Here are the same points, seen from different sides; a view may also be mirrored.
A view may leave some points out. In some views, one point has been moved. Which views, in the order they come, and which point in each? Write no view if no view has one.

-- scene 1 --
view 1:
  boru 2.6	-12.6	23.4	31.8	9.9	23.1
  Turi 5.3	11.3	15.6	38.9	6.6	48.8
  Nom 7.8	3.0	19.3	33.3	11.2	12.0
  sivot 9.6	3.8	-5.5	33.3	27.1	16.9
  kene 49.1	9.9	15.3	44.5	1.7	40.2
  fak 10.4	-1.2	6.4	30.4	30.3	24.6
  butum 3.4	-11.1	16.5	33.9	26.5	23.5
  Bup 33.6	-4.3	15.6	15.7	14.1	25.6
  lebe 8.9	40.0	17.9	30.9	10.2	40.6
  zeki 7.1	-4.5	17.3	25.9	32.2	33.5
  zuvo -6.4	14.1	0.0	15.3	38.8	45.7
view 2:
  zuvo 25.5	-33.8	5.7	13.0	0.5	-19.5
  butum 10.9	-10.0	-4.9	6.6	-28.2	-33.4
  Kodug 17.2	-2.0	-35.1	0.9	-6.5	-49.4
  boru -4.6	-10.8	-13.4	4.8	-28.3	-31.1
  kene -18.9	-35.8	-6.6	21.8	-15.1	-74.9
  zeki -8.9	-26.4	3.1	7.9	-18.6	-30.9
  Turi -8.8	-29.9	-7.8	29.9	-9.7	-31.1
view 3:
  boru -17.3	21.9	18.7	0.2	8.9	-23.8
  fak -20.2	-2.2	23.1	7.4	-2.1	-16.6
  Kodug -11.8	-5.1	-3.6	9.2	25.2	-5.6
  Bup -34.9	0.9	28.9	-17.2	7.4	-8.9
  Nom -15.9	10.3	12.0	3.0	16.3	-12.8
  zuvo 1.2	-8.8	46.2	15.0	-8.7	-9.5
  Turi -14.1	27.6	33.9	11.9	-2.7	3.2
view 4:
  Turi 14.3	2.7	-30.0	-49.3	-6.2	6.8
  Bup -21.7	30.6	-31.0	-35.8	-2.3	15.1
  zuvo 18.0	21.0	1.8	-36.5	12.5	-2.7
  lebe 9.8	-6.4	-21.7	-25.7	-10.2	-8.3
  kene -6.3	21.7	-49.0	-35.5	-33.3	12.2
  Kodug -30.0	7.5	-17.8	-53.9	-3.4	-25.2
  fak -7.0	26.8	-9.8	-52.8	-0.5	-0.5
  butum -10.9	20.4	-11.3	-64.4	1.2	8.4
  Nom -20.0	9.1	-23.0	-57.1	0.3	-2.9
  zeki 2.3	20.6	-28.6	-53.0	6.7	16.3
view 5:
  boru 9.2	-24.2	17.8	-30.0	-40.5	1.6
  Turi 18.7	-28.4	-12.8	-19.8	-53.8	-2.4
  butum -3.5	-26.0	13.7	-36.5	-41.4	-7.3
  zeki 3.1	-15.4	-4.0	-25.2	-42.3	6.5
  Kodug 20.2	-48.0	15.7	-37.1	-16.6	-21.9
  kene 31.4	-21.0	-26.4	-58.5	-40.4	5.3
  zuvo -19.2	-38.3	-17.3	-11.7	-39.3	-12.2
  lebe 23.7	-55.0	-24.6	-20.0	-41.2	-5.8
  sivot -0.2	-26.2	-3.6	-35.3	-24.4	-23.8
  Nom 14.7	-34.8	12.7	-34.6	-30.4	-6.5
Views that do not fit: view 1
  moved in view 1: zeki

-- scene 2 --
view 1:
  burep 34.2	-19.1	-34.3	27.1	-21.5	5.0
  Tar 40.5	-12.6	-23.4	43.9	-16.8	-12.0
  putur 44.5	-8.7	-30.0	27.6	-30.6	11.0
  libaz 33.8	-14.7	-22.9	28.1	-23.9	-3.9
  sulub 38.8	-7.1	-32.2	36.5	-18.7	-0.6
  Bol 39.4	6.1	-20.5	40.2	-4.3	-3.1
  baru 41.6	3.1	-27.7	48.5	-6.8	0.9
  Suz 28.4	2.8	-29.8	38.6	-19.4	5.3
  kor 48.1	-2.1	-31.5	26.1	-21.4	6.3
  tezu 32.9	-4.0	-35.4	37.6	-25.1	4.8
  febu 29.6	-15.5	-39.6	28.1	-27.4	-14.3
view 2:
  Suz -22.8	-11.5	29.2	-9.5	-35.5	-18.8
  fides -18.9	-9.0	25.0	-20.4	-37.7	-29.4
  putur -27.6	-5.2	21.3	-1.1	-57.4	-17.1
  Pez -29.5	-15.4	8.9	-12.7	-47.8	-23.9
  sulub -24.0	-14.3	23.4	-4.8	-44.3	-28.3
  febu -7.1	-15.4	13.7	-14.3	-51.6	-33.5
  baru -35.0	-20.6	31.3	-3.8	-30.5	-30.3
  burep -15.4	-8.1	25.0	5.2	-46.1	-31.0
view 3:
  Tar -1.7	-33.2	30.8	25.8	9.0	69.0
  kor -18.3	-31.3	47.4	18.1	14.3	84.9
  Bol -16.5	-38.2	22.1	31.2	17.4	83.4
  Pez -6.0	-32.6	37.0	17.0	-0.8	79.0
  tezu -14.7	-16.1	39.8	25.3	9.9	79.7
  sulub -11.5	-26.0	39.9	25.9	11.6	77.0
  Suz -17.3	-18.2	30.9	29.0	10.2	86.1
  libaz 1.2	-27.7	42.9	26.5	4.2	84.0
  fides -18.0	-29.7	36.5	37.7	1.1	83.2
  baru -18.0	-30.3	22.8	27.8	22.5	75.3
  febu -6.2	-24.3	50.6	35.0	-5.0	70.6
view 4:
  burep -20.1	-2.8	0.9	-18.4	2.0	-11.1
  Tar -13.4	-5.1	24.6	-23.8	-7.9	-1.5
  febu -8.2	10.8	5.9	-20.8	2.1	0.7
  libaz -11.4	-5.0	10.6	-12.2	-0.6	-7.2
  tezu -8.7	-11.9	4.6	-29.5	3.3	-6.9
  Suz -1.7	-16.5	5.8	-29.2	-2.8	-10.4
  kor -12.2	-8.7	13.6	-26.4	11.2	-21.4
  putur -15.1	-12.9	8.2	-19.7	16.3	-14.8
  Pez -6.1	-7.5	21.7	-16.6	6.2	-3.7
view 5:
  kor -15.7	15.9	-9.7	2.3	-12.1	-17.0
  Tar -25.9	10.4	14.5	-6.8	-1.0	-16.3
  libaz -17.2	21.2	12.4	6.1	-6.9	-11.0
  tezu -13.5	21.3	-0.1	-8.8	-8.8	-4.6
  Pez -26.1	13.1	4.6	6.3	-2.6	-7.3
  sulub -15.4	15.9	3.1	-5.9	-6.7	-12.7
  febu -3.7	9.4	14.8	3.1	-3.0	-2.3
  Bol -25.1	21.3	-1.9	-10.9	8.9	-26.1
  baru -24.5	18.1	-2.5	-19.8	0.6	-22.4
  Suz -16.4	27.5	-2.5	-11.2	-0.5	-7.8
  fides -8.9	20.2	1.2	-2.1	8.6	-10.5
view 6:
  tezu 2.6	-2.4	33.5	14.6	7.7	2.1
  burep -3.2	6.4	29.0	0.6	4.6	-3.0
  libaz 3.6	-3.8	25.3	1.9	-1.8	-7.3
  fides 6.9	-1.9	17.1	19.1	-1.7	4.5
  kor -13.8	-5.2	24.6	17.1	6.0	-6.4
  febu 2.4	4.2	29.2	3.5	-12.8	8.0
  Tar 1.9	-19.2	22.5	0.9	0.7	6.6
  Pez 0.1	-15.3	28.9	8.9	-7.1	-5.7
  sulub -2.5	-6.3	26.6	9.9	5.7	3.2
  baru 0.6	-18.8	19.1	15.8	18.0	9.2
  putur -10.0	-3.0	35.3	12.3	5.1	-12.6
  Bol 2.9	-19.0	9.2	17.1	12.2	3.5
Views that do not fit: view 2
  moved in view 2: burep
